A single turn carries every row of the set below to another of its rows. Some are shown first; where does it send the rows asked next?
z_204: [ 20 -25   3  17 -12  15   1   2   1   8   3  -5 -18  17 -19  -8   3   7]
z_440: [  1 -21  -1  -2  29 -16  -7 -14 -12 -10  -3  23 -14  -5  12 -20   6   0]
z_922: [  9 -30  -3  15 -20  14 -17 -16  14   1   1  -2  -7  37  -6  -6  10   3]
z_38: [  7 -21  15  14 -17   5 -17   5  -4   6   2  -1  -3  15 -15  -5  14 -11]
z_792: [  6 -36  -1  17 -15   5 -28  -4  13  -8   9  13  -5  35  -4  -7   9  -3]
z_271: [ 14 -16 -30   4   3   8   2 -21   3  -6   6  22  -7 -19  23   8  -2  22]
z_77: [  0 -17  -3   1   6  -3   0 -18  -6  -6  14  40  -2 -17  27  -6  -2  -6]
z_316: [  3 -28  -4  16  -4  14 -24   0  17  10   4   7 -17  34  -8  -5  18   1]
z_348: [ 18 -13 -30   2   2   8 -10 -16   3  -7   6  21  -4 -21  19  12   2  24]
z_520: [ 14 -40   2   9 -16  15 -31   3  -7   2   9  -4  -3  10   3   8  17  -5]
z_426: [  0 -11 -19  -2   6 -12 -23 -23  -8 -25  -1  18   8 -15  16  -1   7  -2]
z_196: [ -2 -10  -7  -3  29 -12  -3 -14  -4  -5   2  26 -12 -12  11 -22   7  -1]
z_84: [ 13  10 -20  -1  -5   3   9 -30  -1 -15  -8  13   1  -1   1  -6 -10  10]
z_180: [  8 -11   2 -11   6   9  12 -31 -12   4  -8  17  -3   4  33   1  -3  -3]
z_568: [ 13 -38  -3  15 -17  17 -17  -4  19   6   9  11 -10  33   5   4   9   7]
z_736: [ -8  -9 -15  -3  27  18  -1 -23 -20   7   0  11 -23  -2  17 -10   2  -9]
z_142: [ 10 -37  -4  22 -21  17 -21  -9  15   7  11   6 -10  27  -1   1  13   8]
z_967: [  5  11 -18   0  -1   0  15 -31  -2 -10 -11  11  -1  -1   4  -9  -6   5]
z_184: [ -3  18 -16   5   8   6 -10 -12   3  12  -3  18  -9 -19   0   4  15   5]
z_897: [ -3  -6 -20  -8  24  17   4 -27 -10   1   1  13 -17  -4  16 -16  -1  -6]
z_114: [-10  12 -16   6  13   2  -9 -13  -1   9  -2  19 -10 -20   4   2  17   0]
z_179: [  6 -34   1  19 -18   4 -27 -11  13  -3   5   4  -5  32  -7  -8  15   1]
z_397: [  3 -30  -5  23 -13  16 -23  -7  15  10   7   2 -15  29 -10  -5  18   4]
z_570: [  2  -2 -20  -3   3  -9 -29 -20  -9 -23   0  17   9 -12   7  -1   8  -3]
z_116: [  7 -26  -4  12 -15  19 -14 -12  14   1   2   2 -10  43  -5  -6   5  -3]
z_101: [  8 -12  -7 -14   8  11   8 -31  -4   1  -1  21   0  -6  36  -1  -1  -4]
z_695: [ 26 -43  -8   8 -12  18 -13  -6  -6  -8   4 -12  -9  20  -2  -3   1   7]
z_763: [  3 -25   2   9   4  -1   4 -14 -14  -3  13  40  -9 -13  27  -2  -7   1]

z_568 -> z_792
z_38 -> z_204
z_180 -> z_763
Now find these:
z_397 -> z_922
z_271 -> z_426
z_570 -> z_184
z_897 -> z_101

A single turn carries every row of the set below to another of its rows. Some are shown first; where does it send the rows asked next?
z_398: [ 10 -22 -12  -5  -9 -29 -15  -1  17   8  23  19   5  10  -2  -2 -28   0
  31  -1 -11 -20   8  -9  11 -19  18 -21   1  -3]
z_546: [  7 -15 -20  13  30  16  -2  -1  -1  21 -16  17  34   2 -24 -15 -27  -4
  19   2   7  13  -8 -14   2  -2  13  -4  23  14]
z_912: [  2  -5 -14  30  22   7 -38 -12 -23   7 -10  21   7  18  13 -17 -37  12
  17   4   0   1  12 -23  -3   3   5 -36  10  -2]
z_892: [ 13   7 -10  23  19   4 -42 -11 -12  20  -2  33  13  18  12 -17 -32   1
  21   1   1  -3  22 -24   1  -5  10 -42   5  -4]
z_852: [ 10 -20  -8  -4  18  -1 -27 -32  -2   8   3  19  12 -21 -13  14  -7 -13
   8   3 -11   3  18 -29   3  12 -18 -17  19   8]
z_13: [ -3 -22  -8  25  23   1 -24   2   9  -4  14  41  16   8  -1  11 -13  15
  13   6  32  -2  30 -18  -8 -19  -7 -39  28  13]
z_874: [-27 -13 -11  -2  25  -4 -19  -3  18   1  15  19   9   6 -10  -5  -7   4
 -24  11 -25   7  -4 -13  15 -10  -8 -17  14   5]
z_342: [ -2 -21  -7  22  29  -1 -27   4  11  -8   9  34  12  11   3   0  -9  12
   5   5  35   2  31  -7  -7 -21  -2 -40  27  12]
z_445: [ 31 -21 -21  18   7  -8  -6   9  -9  10   0  27  18  18   9   2  -8   6
  20  22   2 -19   6 -35  14 -30 -14 -12  14   1]
z_280: [  7 -27 -21  -9  -3 -19  -3 -10   7  -2  14   3   7  18   7   6 -38   7
  28  -3  -8   0   0  -8   8 -12  17 -22   4  11]
z_955: [  3 -19 -14  22  27   5 -16   9   1  20 -15  21  25 -10 -33 -28 -16  -7
  16  11   4  -9  -5 -10   4 -10  12   2  24  -2]
z_439: [  0 -36 -19   5  -4 -26 -15  -1   3  -9   9   2  -6   8  -1  -7 -29  10
  22   8 -10 -18  -4  -4  10 -19  15 -14   8  -3]
z_66: [  4 -10 -33  10  17   0 -21   2   9  20   9   6   8  11  -4  29 -23   2
  34  21   8 -12   2 -13  -4  -5  32 -13  15  -3]
z_571: [-23  -7 -12  -1  15  -4 -19  -6  19  11  24  35  19   3 -17   8  -8   1
 -12  14 -26  -4  -2 -28  17 -17 -11 -21  14   6]
z_115: [ -5 -12   0   3  27  -3  -1  -9  -5   9 -10  20   0   7 -19   1  -4  22
   1  12   8  22   5 -10  35 -28   7 -26  12  18]
z_32: [ 19 -30 -12  16   8  -7  -5  10  -2   0   7  34   8  10  12  -6 -22  10
  14   4  -5  -7   3 -29  -3  22 -19  -3   5   0]
z_872: [ -7  -6   5   4  12  -4  -2  -9   4  20  10  49   8  -2 -28  15 -12  18
  19   6   1   9  11 -28  28  -6  -1 -25   5  16]
z_209: [ 18 -15  -4  -8  26  -7 -35 -25   5   9  -2  11   7 -18  -7  -5   4 -21
  -5   1  -6   5  26 -11   7  -3  -8 -17  18   2]
z_409: [-17  -3 -16  -8  24   0 -13 -10  17   9  16  20  22  15  -7   6  -9   1
 -17  12 -21  11  -1 -20  20 -26  -4 -26  15  14]
z_277: [-11 -14  13   7  21 -13 -15   2   9  11   3  38 -11  -9 -25 -16  -3  16
  -2   6   0   8  11  -3  26  -1   3 -18   2   2]
z_332: [  0 -13 -26  10  16  -6 -28   9  19  20  14  13   0   3  -4  16 -23  -1
  28  15   3 -16   5  -5 -10  12  33  -9  10 -12]
z_99: [ 16 -18 -13  -1  23  -1 -28 -30 -10   8  -7   7  13 -16 -12  12   4 -15
   5  14  -5  -1  17 -26  13 -21 -13 -20  26   8]
z_945: [  4  -2 -11  36  17   0 -47  -6 -19  13  -6  30   5  11   5 -22 -29   7
  19  11  -1 -17  15 -26   2 -11   5 -36  10 -12]
z_460: [  2 -12 -30   8  24  -5 -28   8  11  16   4  -4  -1  11   1  12 -17   0
  20  20  10 -10   4   4  -4  -6  37 -11  15  -8]
z_751: [ 13  -5 -12  10  23   7 -12   5  13  34  -5  35  37  -4 -30 -20 -21 -14
  24   0   4  -1   5 -14   5  -5  16  -6  17   5]
z_186: [ 38 -17 -11   4  17 -13 -11  15   6   9   1  20  11  23  24 -23  -7  -3
   1   2   4   3  16  -7   9  -9  -3 -12   4  -1]
z_505: [ -6 -25  -4  24  24  -2 -29   6  13  -7  15  42  10   4   0   1 -13  14
   8   1  30  -1  32 -11 -12  -8  -6 -35  24   9]

z_115 -> z_872
z_445 -> z_32
z_546 -> z_751
Now find these:
z_852 -> z_209
z_892 -> z_945
z_439 -> z_280
z_460 -> z_66
z_13 -> z_505
z_874 -> z_409

A single turn carries every row of the set below to another of its rows. Some are shown first; where does it send the rows asked next?
z_604: [-14  -4   2 -18  20  18  -5   7  -4  -4 -11   7  14]
z_495: [  6  -3  -5   6   8   5  -8  19  17   3  14 -21   0]
z_395: [ -9  24  20  10   7  -2   2   3  -3  11  -2   3 -11]
z_430: [ -8   5  -8 -13  -5   3 -10  19  -2 -14 -16  20   4]
z_141: [ -5 -16 -12  16 -16   5   5 -17   5  -2  17   4  -4]
z_160: [ 33   7 -12  -4   1  13 -12   8  -7 -10  -9  11  10]
z_354: [ 13 -24  -6  17 -14  12   6  -1  -3   5 -11  26 -12]
z_789: [-14   1   5  -8  12  -4 -13  20   0   4 -19  12  10]
z_127: [ -4   1  -7 -10 -13   6  -8  23   3 -12 -14  26   4]
z_405: [ 24 -10   3   6  -6  18  14  -1  -1  28  11  -4  -9]
z_235: [ 26   9   9  -3 -13  11   9   9 -16  28   6   8   0]
z_938: [  1   0  -1   3  -9  11  17 -15 -14 -12   6  28  -5]
z_308: [ 15  -8   4  16 -23   2  -7   8 -10   8 -16  29  -7]
z_537: [ 14 -11   3  -1   8   2  25  -5 -14  24   9  -3  -7]
z_314: [ 16   5  17   3  -2 -10   7   4 -17  29   3  -3  -4]
z_262: [  9  -6  11   6 -15   9  18   7   4  22  -1 -16 -11]
z_775: [  1   4  13  -3   8  -2 -36  -3   0  -5  -2   5   6]
z_993: [-19   3   2  10   0  -1   7   6  10  11  16 -16  -5]
z_579: [-12  -4  14  -3  14  10 -21   6  10   5 -12  -6   9]
z_667: [ -4 -19  -6   6  -9  10 -11  12  26  -9  -8   8  -7]
z_613: [-18   0   3  12  -5   3   4   3   8  11  19 -17  -4]
z_433: [ -6  22  21  15   4  -4   1   3  -5  11  -3   8 -13]
z_346: [ 19  -8   8  16 -19   3 -13   7  -1  13 -17  26  -5]
z_343: [  7   2  11   1   7   2 -37  -7  -1   1   3  10  10]
z_755: [  5 -13  -8  -9  20  16 -13 -14  -6  -8   9  17   7]
z_580: [ 14  -1  -3   1  29  17  13   9   6  -8   0   5 -13]
z_619: [  6  12 -11 -15   8   6   2  29  -8  -4  11   0  12]
z_669: [ 26 -19  -6  -8   2   5   1  15   5 -19   8  11   4]
z_267: [-19  17  -2  -7   0   0  15  14 -12   6  13   2   4]
z_399: [ 13 -12   4 -11 -18  14  -9   3 -20   5  13  19  21]
z_854: [ 21 -10   1  -5  -8  10  26  13 -10  22  11  12  -6]
z_223: [ 11 -23  11   8 -21  13 -18  -7  -8   8  16   3   9]
z_51: [ -8   4   3   9  18  11  24  -6  -4   4   3  11 -17]
z_169: [ 33  -8 -11   9   3  15 -16   0  11  -7  -5  -3   2]
z_839: [  9   5   7  -9 -15  10  27  14 -15  18  -3   0  -2]
z_827: [ 17  20  16   7  15   0 -10  20   3   1  -8   3  -7]
z_832: [-12   8   4   6  20  12  22  -5  -1   4   4   4 -15]
z_338: [  2   4  18  23 -19  -1 -10 -15   4   0   3  10 -10]
z_686: [ -8 -15  -8   4   0   6 -15   6  24 -10 -11   1  -8]
z_844: [-18  16  -2  -6  -6   2  14  13 -16   5  16   3   7]
z_889: [ -3  12  -1   6 -27  -8  -4  -1 -16   0   9  18   8]
z_423: [ 17 -23  -8   9  -7  16   8   0  -3   5 -12  30  -7]
z_429: [ 23  -5  15   7 -16   0   8  15   1  29   9   1  -9]
z_714: [ 30  -8   8  -1  -7  -5 -17  20   7 -12   3   6   6]
z_976: [ -3 -13  -7 -13  21  14  -9 -10  -3 -14   3  12   5]
z_167: [-15 -19  -4  -3  21   5  -5   9  13   2 -14   3   2]
z_813: [ 12 -28   6   5 -16  16 -15  -6   1  10  17   1  10]
z_355: [ 11 -17   3  -5 -18  18  -5  -4 -24   2  16  16  14]

z_355 -> z_354
z_619 -> z_580
z_405 -> z_429
Now find these:
z_889 -> z_938
z_399 -> z_423
z_262 -> z_314
z_169 -> z_714
z_976 -> z_686
z_789 -> z_604
z_433 -> z_844
z_395 -> z_267
z_343 -> z_127

